In the rows, 128 means zero.
A: rows in 4 groups, each row roughly a mix of its group's directions
A (128 x 10)
[[107 134 112 123  86  68 127 140 125  94]
 [194 109 150 121  92 138 132 108 125 147]
 [119 133 114 144 105 141  79  87 160  96]
 [171 115 109 142 127 130 120 140 128 196]
 [125 142 113  87 113 141 196 133 128 112]
 [ 77 116 138 153 115 116 146 144  84 161]
 [144 156  84  86 129 137 103 114 103 161]
 [130  90 147 128 143 167 153 113  73 123]
 [166 123  74 117 165 145 157 127 111 129]
 [139 162 138 104 122 158  95 126 169  87]
 [ 88 105 139 138 105 127 155 144  73 151]
 [182  92 127 173 148 132 128 149 140 119]
 [ 86 150 129 177  90 143 100 134 127 111]
 [171 122 121 177  98 112 109 100 124 101]
 [ 98 106 177 161 137 130 161 139 155 106]
 [130 155 152 138 172 148 114 185 113 131]
 [151  99 167 100 133 131 160 154 169 114]
 [ 85 117  89 154 100 160 103 145 144 117]
 [142 143  85  95 172 135 131 126 103 166]
 [129 105 127 141  77  86 138 141 165 155]
 [110  73 164 156 155 122 114 132 152 147]
 [118 202 145 129 114 115 152 152 127 134]
 [107 176 135 140 169 145  96 152 135 100]
 [137 132 111 153  80  86 124 145 169 143]
 [168  84 113 179 134 130 152 138 131 112]
 [106 204 141 116 136 125 112 133 146 140]
 [130 200 103 106 106 127 117 131 111 115]
 [178 107 160 129 167 110 135 123  91 116]
 [ 74 147 159 126 145 159 127 160 132 157]
 [167 115  66 160 118 123 139 120 107 122]
 [128 150 151 181 111 110 122  84 145 153]
 [ 89  99 168 172 143 131 126 141 159 117]
 [101  92 100 105 113 101 182 124 120 119]
 [121 140 143 125 106 123 132 170  87 183]
 [108 129 132 148  67 144 115 137 116  81]
 [173  96 120 156 155 115 135 175 138 139]
 [135 132 201 116 109 147  99 123 139 138]
 [153 130  55 131 115 120 108 106 124 114]
 [ 77 116 121 107 138 147  83 125 167 136]
 [150 142 147  82 111 136 142 146 186 136]
 [171 157  99  79 114 119 128 135  96 121]
 [113 136  99  89 177 160 126 113 149 154]
 [121 116 110  75 151 133 143 178 138 104]
 [119 130 114 149 103  87 174 152 167 139]
 [137 115 101  93 148 121  79 174 126 117]
 [185 146 120  96 174 130 126 144 115 138]
 [126 130 143 174  98  90 128 155 124  84]
 [119  71 153 161 136 128 121 156 132  90]
 [107 131 179 183 126 113 122 124 160 125]
 [138  88  97 110 161  91 134 105 138 164]
 [159 129 119  96 128 176 123 145 160  89]
 [147 109  99 159  66 120 121 121 121 100]
 [ 79 116  77 135 111 140 107 118 158 145]
 [101  78 147 171 121 133 141 143 151  97]
 [ 76 176 119 144 126 104 114 129 123 164]
 [139  90 171 131 100 136 113  86 108 153]
 [166 102  92 121 127 142 135  82 107 160]
 [ 92 130 126 119 127 100 143 178 175 143]
 [117 111 177 154 133 132 185 124 134 105]
 [133 155 114 193 129 155 106 130 159 119]
 [108 121 158 136 150 182 154 113 137 167]
 [146 148 157 117 122 135 171  87  98  94]
 [ 72 103 107 140 106 108 142 161 131 158]
 [ 87 144 150  92 120 146 104  83 154 127]
 [133 180  97 101 108 111 157 112 157 146]
 [158 148  85 127 143 131  80  88 130 117]
 [137 180 104  81 141 128 128 113 123 166]
 [103 117 137 137 167 139 142 137  72  92]
 [109 146 110 101 119 117  92 181 160 112]
 [101 162 154 129 121 107 140 159 183 114]
 [130 188 116 109 107 134 138  93 121 165]
 [178 107 141 114 114 107 174 129  97 109]
 [142 164 167 111 129 150 129  76 132  98]
 [145 141  62 115 145 114 102 103 148 138]
 [ 91 172 139 132 139 118 121 181 141 103]
 [141 178 149 110 111 154  86 118 145 156]
 [171 120 114 120 153 106 183 155 109 127]
 [170 128 143 108 106 105 113  97 148  79]
 [110 140 174 113 144  85 118 109 170 144]
 [149 133 151 129 155 143  99 100  74 157]
 [130 115 106  82 121 132 146 114 171 174]
 [ 74 159 102  87 107 114 133 109 139 131]
 [125 162  84  76 132 108  96 131 123 130]
 [127 152 127 131  98 138 192  88 125 136]
 [164 131 150  91 110  77 152 111 129 107]
 [161  92 111 162 129 138 175 120  98 111]
 [111 115 124 118 126 124 129  78 167  76]
 [103 183 163 145  86 139 134 115 133 136]
 [159  82  94 172 141 157 142 126 123 130]
 [104  94 171 146 170 134 105 158 135 116]
 [157 147 136 154 146 153 106 134  66 133]
 [129 171 108 120 101 121 147 133  88  81]
 [ 91 140 154 124 125 128  76 146 164 155]
 [ 89 123 155 117 141 173 105 149 170 127]
 [123 174 200 130 136 132 129 132 124 127]
 [158 144 129 111  88 120 170 147  93  98]
 [146 100  72 127  83 119 121 141 130  99]
 [151 159 147 106 157 136  81 130 171 134]
 [105 120 140 124 111 134 175 120  65 134]
 [ 83  89 132 177  95 128 127 136 143 135]
 [155 151  91  90 162 112 108 151 155 141]
 [129 167 167 118 119 153  79 118 148 152]
 [138 119 117 126 110 123 114  74 183 105]
 [138 119 156 177  97 103 123 140  92  98]
 [115 132 171 152 124 102 131 163 169  95]
 [143 121 141 113 170 151 139  96  79 157]
 [132 135  78  93 151 128 178 129 115 146]
 [163 119 153 150 149 114  94 167 168 132]
 [145 117 129 159  88 115 125 104  68 125]
 [128 121 159 164  93 131  90 100 128  87]
 [134 101 182 123 100  99 157 124  98 111]
 [117 195 100 123 115 147 143 164 128 131]
 [192 141 110 108 163 131 153 119 120 110]
 [164  92 107 126 100 127 142  81 104 152]
 [137  94 166 179 120 134 171 127 134 115]
 [180 107 141 167 148 153  97 126 146 116]
 [129 153 165 144 113 112  82  87 116 102]
 [181 119  94 144 115 102 146 107  92 116]
 [ 84 148 173 102 131 151 128 128 111 168]
 [152 179  77  98 124 120 119 117 108 124]
 [158 151 110 169 130 108 111 173 163 130]
 [ 92  91  80 124 117 169 143 114 126 140]
 [ 87  72 130 136 146 154 142 155 142 107]
 [137 151 100  81  97 156 129 136  84 122]
 [166 110 129 157  78 110 131 106  89 126]
 [142 134 137 151 109 115 122  98 177  77]
 [145 111 127  94 161  84 157 116 116 167]
 [ 93 102 111 152 148 155  82 118 162 140]]

the two rows of each list that fit no group, in list order (the others fit one group, some only roughly)
- J836: [ 91 133 177  93 100 141 121 133 139 163]
- J373: [119 139 169 140  93  75 134 114 153 108]
- J109: [ 88 123 104 112 161 103 158 157 164 117]
- J613: [115 122 107 115 161 177 118 130 122 182]
- J558: [185  84 129 153 152 111 120 141 119 147]
- J337: [109 141  79 171 104  95 116 115 131 153]
- J994: [109 162 112  89 111 129 139  78 146 100]
- J481: [168  94 154  87 155 117 146 119  96 128]
- J129: [135 116 123 144 135 134  82 182 168 118]
- J834: [110 101  93 109 122 135 130  84 144 178]
- J542: [109  93 104 139 158 112 115 122 185 149]
- J410: [151 177 135 123 124 121  76 118 105 159]
- J18: [144 151 143 107 130 137 107 106  58 119]
- J543: [120 146 110  85 120  77 153 125  92 145]
- J945: [165 156 136 105 149 106  76 153 146 122]
	J558; J129
- J302: [149 130 101 122 143 151  66 137  94 144]
- J312: [119  71 140 148 148 139 122  83  98 132]
- J112: [145 133 151 116  97  81 167 125  87 118]
- J822: [153 120 151 110 152 175 128  94  86 117]
- J384: [173 165 107  76 113 134 113 143 133 118]
- J716: [158 141 118 168 175 151  88 136 139 119]
- J426: [151 103 153 134  83 119 142 133  83 163]
- J642: [144  88 143 131 129 150 102  64 128 136]
- J98: [149 159 127  71 164 113 137 157 143 122]
- J968: [125 117 120  78 144 166 146  86 106 107]
- J303: [124 126 185 108 123 139 161 123 130 178]
	J384; J303
- J123: [104 136 174 151 161 135 150 153 145 167]
- J895: [ 90 130 145 115 116 116  86 167 103 163]
- J269: [ 86 155 147 142 165 126 124 141 146 177]
- J176: [106 101 164 129 135 145 181 135 162 150]
- J436: [111  98 183 125  95 117 128 141 111 166]
- J452: [146 123 145 182 138 162 122 153 132  86]
- J654: [164 122 135 159 130 150 136  85 159  88]
- J108: [ 75 122 129 100  79 110 151 113 122 115]
- J877: [ 91 162 149 149 114 102 107 151 132  83]
- J733: [167 127 111 108 107 105 170 132  84 108]
- J929: [139 131 113 138  79 156 142  88  85 121]
- J703: [117 148 157  96 170 132  90 169 130 135]
- J707: [137 122  71 103 126 103 103  91 101 132]
- J790: [179 123 164 134 142 136 140 174 146 106]
	J176; J452
- J851: [105 155 125 110 135 139 149  96 192 126]
- J720: [127 107  91 157 109 102 163 115 174 117]
- J591: [107 145  80  89  89 111 114 118 104 120]
- J446: [137 142 142  69 139 163 143 126 170 118]
- J883: [137 174 128  78 123 124 167 160 137 128]
- J539: [107 109 127 119  91  96 158  92 147 167]
- J526: [ 77 118  97 105 104 136 162 154 133 102]
- J950: [152 128  65 119 152 146 152 104 154 123]
- J65: [124 129  99 128 115  87 107  98 185 127]
- J135: [182 137 144 118 167 163 133 149 129 100]
- J165: [128 137  87 189  88 117 130 123 133 119]
	J539; J526
- J756: [140 109 144 146  97 123 135 133  66 165]
- J964: [149  86  97 147  80 131 120  98 133 152]
- J934: [184 120 121 137 179 162 134 126 118 115]
- J71: [130 168 118 133  92 152 101 124 118  74]
- J439: [142 145 117 200 104 107 148 136 133 126]
- J827: [149 168 166 129 135  83 116  91 144 125]
- J412: [126 116  59 120 145 123 147 139 164 144]
- J371: [ 96 115 145 122  67  93 131 118 153 117]
- J875: [174 131 137 113 133  87 117 166 118  89]
- J213: [107 103 159 101  89 112 169 130  98 113]
- J482: [110  76 124 142 143 129  94 180 125 132]
- J128: [108 105  69 126  99 148 141 153  97 130]
- J776: [152 109  74 127 133 114 158 149 119 170]
	J964; J482
- J857: [149 115 152 101 122 102 185 133 125  90]
- J545: [132 127 124  92  73 106 138 131 106  84]
- J297: [145 112 106  79 154 119 115 178 136 105]
- J405: [ 92 117 111 106  88 102 123 165 131  90]
- J385: [ 84 124 112 112 131 156 166 124 104 174]
- J60: [110 172 139  75 135 109 169 126 121 134]
- J551: [110 157 104 150 122 157  68 118 134 106]
- J557: [111 137 181 166 127 128 166 156 146 142]
- J881: [139 165 125 157  94 118 125 148  76 103]
- J5: [158 140 107 162 116 126 131 130 188  98]
	J857; J405
- J79: [134 151 125 102 128 100  67 106 159 139]
- J948: [168 121 135 146 148 148  65 146 141 136]
- J520: [158 108 112 130  81 113 143 147 121  75]
- J831: [103  95 155 165 110 122  93 167 129 150]
- J248: [132  75 144 124 105 144 185 118 120 126]
- J223: [124 160 176 128 106 147  85 121  98 146]
- J708: [ 83 117 143 146 140 114 124 151  71 152]
- J265: [152  99 106 155 143 104 163 158 170 136]
- J64: [ 94 127  85 166 131 123 111 136 174 148]
- J808: [ 96 127 162 151  84 117 153 100 137  94]
- J22: [ 83 170 167 125 125 154 158 124 140 144]
- J451: [ 97 118 119  79 142 133 182 120 111 109]
- J171: [111 157 135  77 144 136 107 138  90 163]
- J42: [ 81 109 129  82 128 127 165 108 120  99]
- J23: [134  93 171 145 108 116 117 133 171 165]
	J79; J248
- J848: [ 99 149 149 136 111 116 126 166  70 144]
- J394: [ 76 149 123 156 109 131 124  76 111 121]
- J268: [ 90  97 136 100 134 175  97 105 133 146]
- J70: [ 97 162 191 152 128 126 151 127 142 130]
- J443: [128 177 112 107  91 142  96 113 106 159]
- J286: [134 121  88 118 166 140  97 114 179 140]
- J144: [129 138 191 136 101 107 167 151 126 122]
- J996: [100 143 173 178 122 148 141 160 122 140]
- J609: [ 80 133 176 138 131 139 148 161 152 148]
- J364: [160 130 125 102 117 129 191 165 143 124]
	J394; J268
- J236: [118 100 115 166  73 117 165 118 112 132]
- J349: [104 137 100 104 142 142 184 108 164 142]
- J163: [ 99 122  81 107 135 156  83 131 120 159]
- J683: [137 143  84  93 157 167 136 156 150 143]
- J529: [164  78 120 181 145 127 133 110 136 131]
- J914: [127 118 114 181 107 108 132 139 184 116]
- J701: [ 89 116 129 119 116 146  77 107 159 161]
- J342: [112 135 138 132  78  94 157 146  86 110]
- J991: [134 106 170 162 121 106 137 151 102  82]
- J700: [ 92 129  89  84 110 117 137 110 157 158]
	J236; J701
- J226: [138 137  79 107 153 153 111 178 118 112]
- J13: [137 111 114 151  83 122  77 151 119  98]
- J925: [141 126 145  77 138 164 140  93 110  93]
- J218: [138 126 125 130  99  82 170 130  98  87]
- J332: [144 151  70 113  90 128 106 106 118 150]
- J906: [149 103 112 103 144 147 110  70  96 121]
- J414: [146 108 119 186 112 100 127 133  89 104]
- J522: [165 142 129 165 172 154 114 143  93 113]
- J695: [134 119  74 118 113 153  80 108 115 107]
- J461: [136 172 158  80 153 126 166 123 128 135]
	J226; J906
- J36: [ 87 107 122  78 121 126 160  92 139 145]
- J694: [137 138 154 144 187 153 135 105  95 106]
- J898: [ 94 158  93 153 124 154  81 121 106 128]
- J812: [129 142 179 155  98 119 108 157  88 117]
- J841: [118 177 169  79 130 128 125 109 108 127]
- J536: [144  96 130 148 131  93 149 121 191 134]
- J575: [172 131 151 168 127  91  87 115 130 131]
- J441: [175 179 113 113 107 105 141 141 102 140]
- J704: [168 146 144  95 105  97 169 130 141 100]
- J220: [153 103  83 174 144 102 142 143 111 110]
- J692: [137  74 170 149 160 156 120 120 116 127]
	J694; J441
- J324: [ 92 121  81  99 156 131 150 122 166 143]
- J724: [121 162 162 113 157 102 164 150 146 162]
- J780: [111 118 104  91 132 159  89 142 173 147]
- J971: [104  86 116 175 142 145 114  95 145 153]
- J706: [111 144 142 137  95 148 129  72 143  88]
- J314: [102 111 109 150 105  90  97 164 164 136]
- J523: [ 85 149 113  86 121 122 111 142  95 165]
- J493: [103 118 159 154  93 163 115 142  90 101]
- J578: [171 123 159 153 131  91 118 176 125 116]
- J40: [ 87 144 162 175 106 149 123 101 133 146]
- J124: [169 148  90 158 149  96 115  97 144 126]
- J382: [126 155  77 132  99 118  97 100 143 162]
- J155: [ 99 105 181 116 151 134 148 151 103  98]
- J674: [148 156 107  74 100 127 117  91 112 109]
	J780; J674
- J401: [119 179 131 113 132 116  70 134 132 158]
- J47: [161 139 134 109 152  88  87 167 138 112]
- J229: [151 132 168 164 105 128 126 144  92  85]
- J181: [127 138 116  92 116 146 120  97 108 191]
- J214: [ 88 108  92 149 119 120 145 121 184 131]
- J995: [149 116 139 143 122  77 111 161 166  96]
- J745: [ 95 173 140  80 117 157 144 151 122 128]
- J908: [121  90 111 159 126 150 187 120 105 136]
- J41: [154 122 146  77 160 147 159 109 142 157]
- J147: [131 125  86 102 179 150 147 128 162 144]
- J537: [182 172 101 115 134  97 127 151 122 135]
	J41; J537
- J228: [ 88 132 113 101 119 100  94 174 126 153]
- J852: [170 135  98 126 151 165 145  83 130 106]
- J802: [104 155 124  79 126 100 124 162 102 159]
- J651: [155 155 118 105 143  92 129 134 177 164]
- J126: [139 124 200 145 120 120 125 142  92 134]
- J343: [110  93  72 151 110 119 159 112 141 111]
- J225: [141 113 117 135 148 172  84 135 110 175]
- J62: [ 86 109 138 145 108 143 119 178 130 167]
- J289: [ 80 113 106 116 133 128 143  89  80 119]
- J548: [124 147 159 102 128 107 196 120 122 116]
- J728: [102 166 154  87 117 121 166  99 112 116]
	J651; J62
- J498: [115 118  90  96 147 150 100 171 132 162]
- J160: [ 84 118 140 160 111  95 140 161  93 111]
- J699: [105 109 110 156 111 153  67 112 151 131]
- J597: [144 129  99 110 147  91  90  76 127 138]
- J376: [159 108 128  88 157 157 165 118 150 100]
- J508: [159 127  93 102 102 150  95  84 112 137]
- J769: [ 98 129  94 118 131  99 165 153 141 175]
- J488: [151 171 143  83 148 160 131 137 160 117]
- J936: [179 133 108 104 159 140 165 150 156 128]
- J253: [149 139 159  92  79 136 143 113  88 131]
- J381: [137 130 143  97 172 182  94 124 133 129]
- J972: [100 114  76 136 161 142 127 143 139 173]
	J498; J508
- J105: [129  84 108 106 157 145 185 120 119 122]
- J336: [144  66  99 160 133 125 119  96 114 128]
- J472: [164 140  74 129 108 103 102 104 138 154]
- J359: [108 156 137 149 115 152  69 114 107 156]
- J623: [ 59 161 115 136 125 122 143 125 102 148]
- J652: [134 146 123 175 102 107  87  95 115 100]
- J78: [140  80 176 136 158 105 142 113 147 144]
- J866: [ 83  98 188 129 127 128 102 117 127 124]
- J764: [153 119 179 110 150 128  80 152 111 122]
- J993: [167 120 112 169 168 135  96 146 146 150]
	J623; J764
- J91: [127 157 110 148  76 124 168  98 105 125]
- J933: [ 97 120  99 116 109 132 100 142  78 166]
- J44: [138 102 112 141 115 143 109 129  55 130]
- J605: [137 116 179 111 172 138 143 125 101 163]
- J478: [104  71 135 170 145 153 125 105 129 143]
- J355: [173 112 156 162 145 125 145 133 174 109]
- J658: [ 87  87 127 159  82 121 123 128 100 125]
- J484: [164 149 146  97 177 159 132 130 116 155]
- J584: [129 137 122  91  80 125 141 137 170  88]
- J317: [143 109  82 122 131 115 115 128 178  86]
	J91; J317
- J468: [101 167 161 114  72 121 105 138 121 136]
- J935: [ 81 121  85 109 171 129 136 118 157 133]
- J587: [112 165 103 137 144 172 104 110 172 135]
- J727: [ 83 109 158  82 100 116 112 129 144 105]
- J453: [161 121  82 134 150 158 160  96 152 116]
- J322: [178  99  95 115 156 158 117 118 155 115]
- J242: [146 139 179 143 123 101  77 145 137 112]
- J970: [110 158  82 128 101 114 167 108  94 131]
- J503: [118 116 105 125 131 101 142 152 198 140]
- J97: [123 151 146 119 129 129  57 128 166 129]
- J27: [147 142 102 171 118  97 152 135 179 127]
	J587; J970
